(in the rows, 128 means zero)
Rotation paths and how fast each direction turns (degrees a step):
Each turn is a multiple of 5 degrees from 10 to 175, or 0.
Each row of a path follows its step; steps can be skipped.

step 0: [136 123 126 126 121 130 133 128 128 132 135 127 130 132 139 120 123 114
 125 127 128 124 130 120 137 121 125 136 120 127 121 135 124 127 133 128
 128 131 132 129 127 122 121 121 129 124 115 125 123 136 123 123 122 121
 129 131 128]
step 2: [125 136 132 123 121 127 122 124 135 130 127 126 122 120 129 133 137 122
 126 132 123 121 124 130 126 133 125 126 120 129 120 128 123 128 131 118
 125 131 133 132 126 112 131 128 118 137 127 126 115 132 122 127 123 127
 133 134 132]
step 3: [133 137 123 132 132 138 125 130 121 128 135 121 122 138 134 132 132 124
 126 129 130 133 121 137 141 118 120 128 124 123 134 125 122 135 131 122
 130 121 132 130 124 132 126 124 119 126 123 134 123 129 130 123 125 129
 128 135 136]
step 5: [126 134 119 128 126 119 123 119 134 130 123 123 126 131 135 125 136 121
 133 129 126 134 121 121 128 120 133 124 124 128 129 120 132 134 128 120
 132 116 133 127 128 121 128 129 142 131 119 131 120 121 123 127 125 121
 125 131 132]
step 7: [129 126 125 134 127 133 132 126 121 128 130 118 135 125 135 129 133 121
 126 137 126 128 125 112 139 120 134 129 123 125 124 124 132 119 125 123
 128 130 123 126 130 120 128 115 123 129 119 122 130 136 125 134 125 127
 124 134 131]
step 10: [132 130 130 128 125 133 132 133 126 138 131 124 124 126 129 135 130 123
 132 122 127 129 128 132 138 121 118 137 122 131 127 129 129 140 117 121
 125 129 130 133 127 117 125 120 129 121 118 134 126 122 126 131 121 135
 129 139 135]
step 13: [128 133 127 130 134 125 127 129 136 123 129 127 120 131 136 128 125 132
 126 123 136 142 121 129 137 129 130 124 121 134 128 126 126 133 127 132
 125 119 128 122 120 121 126 126 123 127 129 130 112 132 119 124 120 141
 129 134 128]
step 14: [123 132 122 124 127 137 127 127 131 128 131 116 129 123 132 131 127 135
 129 135 128 124 128 119 130 132 125 125 117 119 130 118 125 125 126 127
 136 126 126 122 123 124 125 116 134 136 122 131 132 136 128 127 121 131
 118 136 139]
step 16: [130 137 121 127 126 121 127 137 133 129 134 132 128 121 135 127 140 118
 123 135 139 129 116 120 131 132 136 127 128 126 129 121 128 132 126 135
 124 134 134 122 127 132 116 123 126 132 124 129 131 129 117 126 129 127
 125 132 125]
[128 129 126 127 126 128 129 130 126 129 126 130 130 128 130 130 131 130
 130 128 128 127 124 128 127 130 125 130 128 129 129 127 127 131 128 128
 127 129 128 129 129 130 127 130 128 127 128 128 129 125 129 128 128 126
 127 128 129]
60
[129 127 128 127 127 127 128 126 128 129 131 127 127 129 129 129 128 127
 127 128 128 130 125 127 125 126 129 130 129 130 125 130 125 129 127 129
 130 126 129 129 128 127 129 130 128 126 126 127 126 127 127 130 129 130
 128 128 128]
140
[128 131 131 129 127 129 126 130 126 128 128 128 128 129 128 127 129 127
 126 128 128 129 126 127 128 128 132 129 129 129 128 127 129 128 129 127
 129 130 129 128 128 127 128 129 124 129 128 127 129 128 132 128 130 130
 127 128 128]
80
